Some points, each followed by its number:
-1.218 0.041 1.210 0.061 -0.070 0.274 -0.576 0.538 0.779 1.265 -1.060 0.301 1.146 -0.136 1.127 0.799 -0.269 0.347 0.196 -1.020 -0.229 -1.188 -0.012 -0.066 -0.645 0.028 -0.373 0.196 -0.478 0
-0.749 0.061 0.799 0.346 -0.139 0.042 -0.295 0.310 0.704 1.281 -0.480 0.133 1.441 -0.165 0.723 0.670 -0.113 0.268 0.036 -0.952 -0.380 -1.461 -0.064 -0.150 -0.521 -0.113 -0.112 0.123 -0.417 1
-0.866 0.049 1.053 0.264 -0.116 0.135 -0.334 0.387 0.834 1.429 -0.599 0.236 1.519 -0.079 0.860 0.834 -0.162 0.298 0.090 -0.850 -0.364 -1.246 -0.043 -0.217 -0.471 -0.113 -0.290 0.122 -0.444 2
-3.270 0.796 0.316 -3.166 0.977 2.360 -2.735 1.885 -0.001 -0.212 -2.522 1.053 -1.548 -0.817 2.171 1.174 -1.360 1.181 1.147 -1.535 0.911 1.295 -0.174 2.682 -1.256 1.563 -0.958 0.404 0.121 3
5.054 -1.242 -4.182 1.724 -0.864 -1.861 2.212 -4.843 -3.297 -5.043 4.694 -0.552 -4.446 0.107 -4.552 -3.791 1.225 -2.462 0.316 5.004 0.752 3.814 1.069 -1.020 0.213 0.247 0.347 0.300 0.776 4
-0.930 -0.454 1.354 0.564 -0.055 0.504 -0.527 -0.329 0.633 0.030 -1.400 0.918 0.325 0.422 0.379 -0.522 -0.071 -0.651 0.044 0.545 0.583 -0.033 0.472 -1.027 -0.652 0.446 -1.377 0.287 -0.335 5
2.350 -0.532 -1.937 1.577 -0.780 -1.456 1.324 -2.241 -1.072 -1.264 2.694 -0.572 -0.867 -0.085 -2.182 -1.152 0.749 -0.848 0.109 2.150 -0.350 0.593 0.294 -0.801 -0.048 -0.440 0.477 0.102 0.033 6
-1.798 0.349 1.239 -0.967 0.293 0.959 -1.172 0.893 0.587 0.946 -1.754 0.633 0.378 -0.408 1.549 0.825 -0.622 0.711 0.336 -1.286 0.145 -0.367 -0.060 1.004 -0.964 0.664 -0.748 0.309 -0.333 7
-1.088 0.248 0.203 -0.625 0.092 0.413 -0.775 0.417 0.182 0.538 -0.541 0.422 -0.024 -0.584 0.699 0.646 -0.397 0.494 0.325 -0.843 -0.017 -0.192 -0.072 0.853 -0.949 0.418 -0.164 0.351 -0.213 8
0.664 0.401 -0.136 -0.316 0.215 -0.274 0.591 0.923 0.098 0.433 0.390 -0.656 0.460 0.185 0.046 0.554 0.181 0.537 -0.432 -0.693 -0.449 -0.428 -0.468 0.189 1.231 -0.703 1.071 -0.627 0.270 9
-1.270 0.206 0.827 -0.395 0.102 0.516 -0.818 0.547 0.680 0.853 -1.166 0.437 0.676 -0.370 0.956 0.775 -0.373 0.504 0.175 -1.144 0.002 -0.742 -0.081 0.423 -0.754 0.336 -0.375 0.242 -0.354 10
-1.232 0.232 0.518 -0.627 0.093 0.455 -0.932 0.527 0.446 0.972 -0.749 0.392 0.375 -0.557 1.010 0.776 -0.466 0.553 0.307 -0.930 -0.079 -0.487 -0.082 0.826 -0.874 0.388 -0.228 0.288 -0.276 11
2.813 0.263 -3.134 -1.052 0.341 -0.864 1.371 -0.194 -1.978 -2.292 2.584 -1.547 -2.670 0.118 -2.057 -1.027 0.399 0.097 -0.177 1.288 -0.016 2.220 -0.432 1.275 2.153 -0.621 1.862 -0.888 1.271 12
-0.587 -0.052 0.983 0.371 -0.091 0.021 -0.139 0.262 0.758 1.010 -0.622 0.217 1.281 0.255 0.650 0.415 -0.033 0.024 0.015 -0.677 -0.168 -0.995 0.036 -0.651 -0.214 -0.235 -0.286 0.013 -0.357 13
2.937 -0.225 -2.317 0.572 -0.305 -1.427 1.415 -1.592 -1.304 -1.804 2.877 -1.067 -2.028 -0.056 -2.543 -1.209 0.685 -0.500 -0.211 2.048 -0.252 1.429 -0.004 -0.083 1.019 -0.561 1.223 -0.287 0.581 14
-2.072 0.085 1.156 -0.552 0.171 0.956 -1.169 0.712 0.797 0.860 -1.689 0.868 0.667 -0.287 1.534 0.762 -0.546 0.380 0.547 -0.919 0.182 -0.593 0.149 0.504 -1.365 0.699 -0.909 0.357 -0.452 15
-0.143 0.068 0.820 0.527 -0.105 -0.135 0.170 0.346 0.748 1.133 -0.210 -0.110 1.449 0.155 0.394 0.524 0.117 0.144 -0.313 -0.816 -0.422 -1.109 -0.188 -0.547 0.236 -0.438 0.174 -0.095 -0.209 16
-0.035 0.086 0.828 0.668 -0.234 -0.233 0.187 0.250 0.663 1.091 0.069 -0.194 1.442 -0.016 0.461 0.607 0.168 0.194 -0.344 -0.787 -0.610 -1.435 -0.248 -0.512 0.110 -0.426 0.285 -0.034 -0.275 17
2.751 -1.475 -2.888 3.261 -1.578 -1.377 1.314 -4.421 -1.971 -2.928 3.953 0.262 -2.543 -0.222 -3.745 -3.116 1.045 -2.408 0.513 4.336 0.391 1.822 1.212 -1.702 -1.220 0.502 -0.483 0.862 -0.214 18
1.088 0.221 -0.433 0.330 -0.050 -0.509 0.969 0.278 -0.129 0.450 1.117 -0.775 0.331 -0.045 -0.392 0.126 0.461 0.244 -0.806 -0.492 -0.585 -0.609 -0.499 -0.095 1.250 -0.636 1.139 -0.421 0.361 19
-0.030 -0.032 0.284 0.685 -0.370 -0.236 0.000 -0.356 0.283 0.851 0.406 0.000 0.807 -0.421 0.109 0.322 0.110 0.103 -0.109 -0.371 -0.457 -1.027 -0.067 -0.196 -0.442 -0.064 0.102 0.213 -0.372 20
1.299 -0.288 -0.374 1.452 -0.593 -0.903 0.842 -1.206 -0.141 0.228 1.629 -0.305 0.484 -0.108 -0.874 -0.274 0.499 -0.324 -0.297 0.429 -0.502 -0.574 0.065 -0.826 -0.026 -0.468 0.481 0.105 -0.233 21
-2.393 0.125 1.212 -0.972 0.449 1.132 -1.637 0.686 0.480 0.322 -2.099 0.928 -0.145 -0.164 1.538 0.399 -0.815 0.262 0.487 -0.610 0.617 0.190 0.181 0.764 -1.088 1.012 -0.969 0.484 -0.299 22
0.340 0.377 -0.268 -1.141 0.725 0.250 0.277 1.233 -0.188 -0.518 -0.356 -0.558 -0.474 0.537 0.074 0.125 -0.038 0.378 -0.207 -0.311 0.120 0.619 -0.292 0.485 1.380 -0.399 0.521 -0.634 0.613 23
1.648 0.665 -1.667 -1.452 0.646 -0.344 1.055 1.300 -0.953 -0.876 1.032 -1.449 -0.973 0.132 -0.705 0.168 0.258 0.736 -0.596 -0.510 -0.344 0.877 -0.820 1.165 2.342 -0.842 1.932 -1.019 1.102 24
1.275 0.323 -0.844 -0.356 0.191 -0.508 0.765 0.633 -0.308 -0.038 1.145 -0.946 0.025 0.178 -0.444 0.386 0.312 0.530 -0.384 -0.567 -0.522 -0.027 -0.553 0.324 1.406 -0.788 1.248 -0.630 0.487 25
-0.811 0.055 0.982 0.334 -0.082 0.238 -0.348 0.332 0.647 1.101 -0.818 0.298 1.102 -0.114 0.911 0.519 -0.103 0.170 -0.281 -0.751 -0.170 -1.058 -0.102 -0.262 -0.261 0.061 -0.181 0.174 -0.273 26
-1.629 0.500 0.483 -1.708 0.555 0.997 -1.431 1.190 0.236 0.487 -1.875 0.549 -0.372 -0.707 1.669 0.726 -0.811 0.802 0.424 -1.358 0.301 0.118 -0.217 1.821 -0.806 0.812 -0.371 0.264 -0.082 27
-0.852 0.002 1.316 0.515 -0.071 0.378 -0.306 0.397 0.889 1.009 -1.028 0.278 1.199 0.008 0.799 0.355 -0.020 0.053 -0.387 -0.543 -0.111 -1.169 -0.068 -0.492 -0.147 0.061 -0.290 0.109 -0.292 28
-2.113 -1.075 1.259 0.318 -0.087 1.181 -1.411 -1.529 -0.011 -2.064 -2.310 2.331 -1.408 0.849 0.024 -1.923 -0.665 -1.561 1.384 2.933 2.240 1.984 1.576 -1.286 -2.414 1.531 -3.191 1.001 -0.607 29
-0.524 0.010 0.894 0.424 -0.132 -0.118 -0.050 0.280 0.684 1.368 -0.317 0.065 1.422 0.159 0.684 0.688 -0.014 0.156 0.005 -0.872 -0.411 -1.155 -0.044 -0.487 -0.222 -0.361 -0.104 -0.004 -0.387 30
New points follow, each followed by the numbers of its five nearest points above, looking only along the 3 directions in which the numbered points spread most, nearest first.
-3.271 -1.100 1.052 -0.652 0.228 1.762 -2.401 -1.753 -0.404 -2.828 -3.222 3.061 -2.935 0.441 0.173 -2.430 -1.073 -1.723 2.142 4.112 2.410 3.624 1.745 -0.318 -3.250 2.370 -3.916 1.066 -0.553 29 5 22 3 15
-1.590 0.354 -0.164 -1.653 0.397 0.785 -1.426 0.853 -0.175 0.006 -0.963 0.495 -0.775 -0.868 1.024 0.609 -0.701 0.796 0.685 -0.865 0.241 0.594 -0.061 1.945 -1.149 1.019 -0.317 0.442 -0.060 27 8 22 7 11
-1.989 0.488 0.372 -1.877 0.483 1.252 -1.490 1.315 0.244 0.506 -1.630 0.527 -0.364 -0.778 1.678 1.020 -0.773 1.074 0.549 -1.509 0.257 0.155 -0.215 1.981 -1.051 0.866 -0.442 0.294 -0.124 27 7 22 15 11
1.427 0.462 -1.067 -0.428 0.270 -0.496 0.953 0.781 -0.410 -0.123 0.902 -1.109 -0.197 0.073 -0.551 0.335 0.276 0.610 -0.553 -0.535 -0.466 0.114 -0.548 0.533 1.553 -0.803 1.429 -0.771 0.523 25 19 9 24 23
-1.130 -0.378 1.533 0.525 -0.045 0.521 -0.634 -0.218 0.645 0.218 -1.473 0.886 0.520 0.444 0.554 -0.248 -0.200 -0.629 0.167 0.285 0.627 -0.158 0.392 -0.957 -0.792 0.411 -1.123 0.337 -0.361 5 28 26 13 10
1.312 -0.241 -0.458 1.166 -0.576 -0.816 0.850 -0.991 -0.132 0.217 1.719 -0.344 0.618 -0.042 -0.866 -0.186 0.424 -0.293 -0.183 0.347 -0.535 -0.711 0.034 -0.877 0.048 -0.523 0.444 0.060 -0.201 21 19 20 25 17
-1.148 -0.490 1.311 0.672 -0.077 0.568 -0.566 -0.448 0.483 -0.162 -1.645 1.040 0.091 0.488 0.299 -0.667 -0.097 -0.856 0.062 0.868 0.724 0.169 0.547 -1.084 -0.689 0.662 -1.421 0.432 -0.296 5 8 28 13 26
1.588 -0.238 -0.607 1.446 -0.545 -0.911 0.958 -1.099 -0.274 0.148 1.766 -0.511 0.258 -0.187 -1.162 -0.375 0.594 -0.311 -0.550 0.484 -0.531 -0.594 -0.068 -0.707 0.344 -0.435 0.653 0.053 -0.045 21 19 20 25 6
-0.095 0.049 0.594 0.011 0.164 0.111 0.152 0.544 0.376 0.340 -0.512 -0.107 0.511 0.419 0.266 0.124 0.074 0.022 -0.287 -0.286 0.015 -0.273 -0.095 -0.433 0.648 -0.284 0.007 -0.298 0.103 20 16 13 26 30
-2.038 0.706 0.038 -2.441 0.637 1.282 -1.741 1.452 -0.092 0.089 -1.723 0.504 -1.163 -0.946 1.671 0.901 -0.890 1.070 0.670 -1.459 0.416 0.784 -0.242 2.448 -0.939 1.118 -0.379 0.358 0.076 27 3 22 7 8
-3.940 0.725 0.244 -4.284 1.314 2.635 -2.823 1.958 -0.272 -1.311 -4.093 1.295 -2.757 -0.718 1.917 0.757 -1.751 1.139 1.614 -1.039 1.984 2.429 0.147 3.311 -1.612 2.565 -1.569 0.504 0.219 3 27 22 7 15
1.945 -0.495 -1.273 1.757 -0.921 -1.182 1.150 -1.857 -0.787 -0.783 2.583 -0.541 -0.655 -0.422 -1.661 -1.142 0.630 -0.680 -0.251 1.819 -0.332 0.190 0.241 -0.835 -0.235 -0.158 0.516 0.299 -0.056 6 21 14 19 25
-1.973 -2.123 0.911 1.316 -0.414 0.997 -1.239 -3.794 -0.713 -4.727 -2.421 3.125 -3.171 1.242 -1.226 -3.909 -0.370 -3.500 1.546 6.629 3.151 3.621 2.588 -2.678 -3.225 2.666 -4.830 1.268 -0.686 29 18 5 6 22
1.140 0.126 -0.355 0.612 -0.148 -0.675 0.684 0.019 -0.056 0.431 1.035 -0.716 0.509 0.053 -0.470 0.158 0.418 0.123 -0.686 -0.382 -0.614 -0.639 -0.376 -0.372 0.905 -0.683 0.994 -0.325 0.173 19 9 25 21 20
-3.258 0.587 0.559 -3.160 1.158 1.806 -2.360 1.668 0.027 -0.522 -3.258 1.274 -1.577 -0.636 1.712 0.753 -1.299 0.862 1.020 -0.833 1.181 1.591 0.093 2.405 -1.290 1.803 -1.284 0.422 0.057 3 27 22 7 15
1.737 -0.205 -0.937 0.984 -0.436 -0.983 1.300 -0.869 -0.475 -0.144 1.916 -0.671 0.090 -0.089 -1.318 -0.331 0.483 -0.310 -0.254 0.632 -0.599 -0.274 -0.047 -0.537 0.434 -0.691 0.694 -0.101 0.052 21 19 25 6 9
0.710 0.290 -0.145 -0.140 0.156 -0.317 0.627 0.821 0.094 0.437 0.449 -0.848 0.548 0.237 -0.004 0.513 0.184 0.337 -0.423 -0.783 -0.468 -0.453 -0.435 0.020 1.245 -0.717 0.805 -0.573 0.345 9 19 25 23 20
1.020 -0.375 -0.399 1.335 -0.611 -0.837 0.551 -1.279 -0.155 0.193 1.644 -0.112 0.505 -0.167 -0.857 -0.266 0.424 -0.397 0.036 0.649 -0.453 -0.634 0.165 -0.817 -0.499 -0.327 0.152 0.271 -0.312 21 20 19 17 16
2.180 -0.915 -1.355 2.291 -1.056 -1.210 0.947 -2.970 -1.021 -1.251 2.830 0.011 -0.828 -0.351 -2.049 -1.423 0.731 -1.374 0.079 2.539 -0.088 0.477 0.646 -1.257 -0.761 0.144 -0.057 0.561 -0.223 6 14 21 18 19
0.989 -0.287 -0.222 1.243 -0.563 -0.699 0.671 -1.171 -0.094 0.258 1.328 -0.127 0.518 -0.155 -0.706 -0.257 0.412 -0.403 -0.183 0.392 -0.400 -0.651 0.084 -0.774 -0.216 -0.257 0.253 0.247 -0.288 21 20 19 17 16
1.029 -0.234 -0.304 1.451 -0.505 -0.761 0.811 -0.979 -0.107 0.422 1.420 -0.293 0.590 -0.187 -0.857 -0.227 0.542 -0.269 -0.469 0.262 -0.552 -0.798 -0.040 -0.813 0.117 -0.385 0.500 0.083 -0.146 21 19 20 17 16
